In the rows, zero is written as 128.
The rows below come in pairs that one turn or mirror swaps. Which row does each named row swap with?
z_522: [127 135 149 142 141 139 124 155 130 134 120 141 110 174 145 135 134]
z_439: [100 130 168 138 159 146 128 135 134 134 142 128 124 151 142 145 131]
z_751: [121 113 137 129  98 142 101  97 102 107 152 161 142 107 134 132 142]
z_30: [140 107 141 146 104 110 112 150 107 137 155 114 104 166 154 116 140]
z_206: [ 80 134 124 111 124 130 149 131 113 153 154 111 108 173 144 110 147]
z_877: [108 148 145 153 103 105 123 131 146 140 130 128 146 153 133 119 163]
z_904: [123 132 109 107 125 116 144 116 139 114 156 123 156  75 140 122 132]
z_392: [122 156 122 109 143 146 142 116  89 122 180  98 120 117 156 118 127]
z_444: [124 118 160 119 108 168 149 126 117 116 155 111 114 132 170 102 161]
z_595: [131 148 129 102 101 165 110 111 108 114 140 132 108 106 157 102 144]
z_919: [144 122  99 132 126  91 129 120  97 154 127 130 150 130 142 142 133]
z_672: [121 123 143 110 117 175 145 130 111 108 149 109 111 128 172 100 157]
z_912: [118 144 131 100 124 103 157 120 104 134 143 135 157 158 126 139 175]
z_401: [112 117 106 128 117 102 166 113 112 131 135 150 113 114 158 147 114]
z_354: [129 155 109 110 134 136 146 105  85 117 176  95 122 115 157 113 131]
z_303: [108 137 114 108 127 149 138 117 133 115 180 148 132 141 100 136 114]
z_180: [136 136 125 124 146 127 128 157 147 161 135  90 145 139 132 120 151]
z_554: [158 117 117 105 107 138 161 140 115 104 141 151 133 151 124 141 160]
z_917: [124 112 136 125 101  96 135 136 129 145 157 173 159 117 140 143 152]
z_830: [105 136  97 146 117 113 122 149 128 155 153 117 100 132 145 111 111]
z_173: [158 142 136 105 101 114 129 149 126 122 138 147 115 164 126 120 160]
z_479: [156 116 115 113 105 145 156 126 112 114 143 155 137 154 122 150 158]
z_37: [125 126 149 121 111 167 146 123 114 107 159 106 109 134 176  99 148]
z_394: [134 107 138 142 103 127 115 140 101 128 171 117  97 151 166 105 121]
z_386: [124 151 137 107 134 111 147 118 108 128 145 123 156 163 120 134 180]
z_236: [ 99 139 109 101 123 140 148 107 113 114 178 156 131 134 114 137 118]
z_953: [126 135 110 108 120 116 147 113 144 119 154 123 155  77 142 116 132]
z_888: [118 104 138 128  99 138 106 104 106 122 142 173 147 137 123 138 154]
z_550: [120 124 137 140 132 150 108 150 112 162 170 113 121 112 169 120 125]
z_515: [113 133 122 128 112 131 145 107 116 105 128 169 112 107 168 124 115]
z_861: [104 132 123 128 125  96 139 178 135 152 145 119 121 152 137 116 132]
z_8: [ 77 125 112 114 104 128 150 121 122 154 142 111 111 157 147 101 144]
z_839: [163 114 115 115 101 147 160 131 108 114 148 149 130 142 125 148 156]
z_946: [ 86 138 115 115 128 147 121 125 124 127 151 151 145  82 131 129 120]
z_997: [111 139 168 134 151 118 111 119 124 117 163 115 153 119 161 110 127]
z_370: [132 152  98 155 107 139 116 116 118 121 159 126 122  96 138 126 107]
z_821: [114 136 169 140 151 117 112 126 124 120 162 107 154 123 160 112 129]
z_893: [130 129 124 121 146 122 128 159 142 158 138  88 147 140 135 121 160]
z_26: [141 118 100 132 125  93 133 118  96 150 126 132 156 120 144 142 133]
z_950: [ 82 139 130 132 120 124 115 118 148 126 147 163 151 118 111 126 140]

z_206 is swapped with z_236
z_401 is swapped with z_439
z_672 is swapped with z_554
z_946 is swapped with z_861

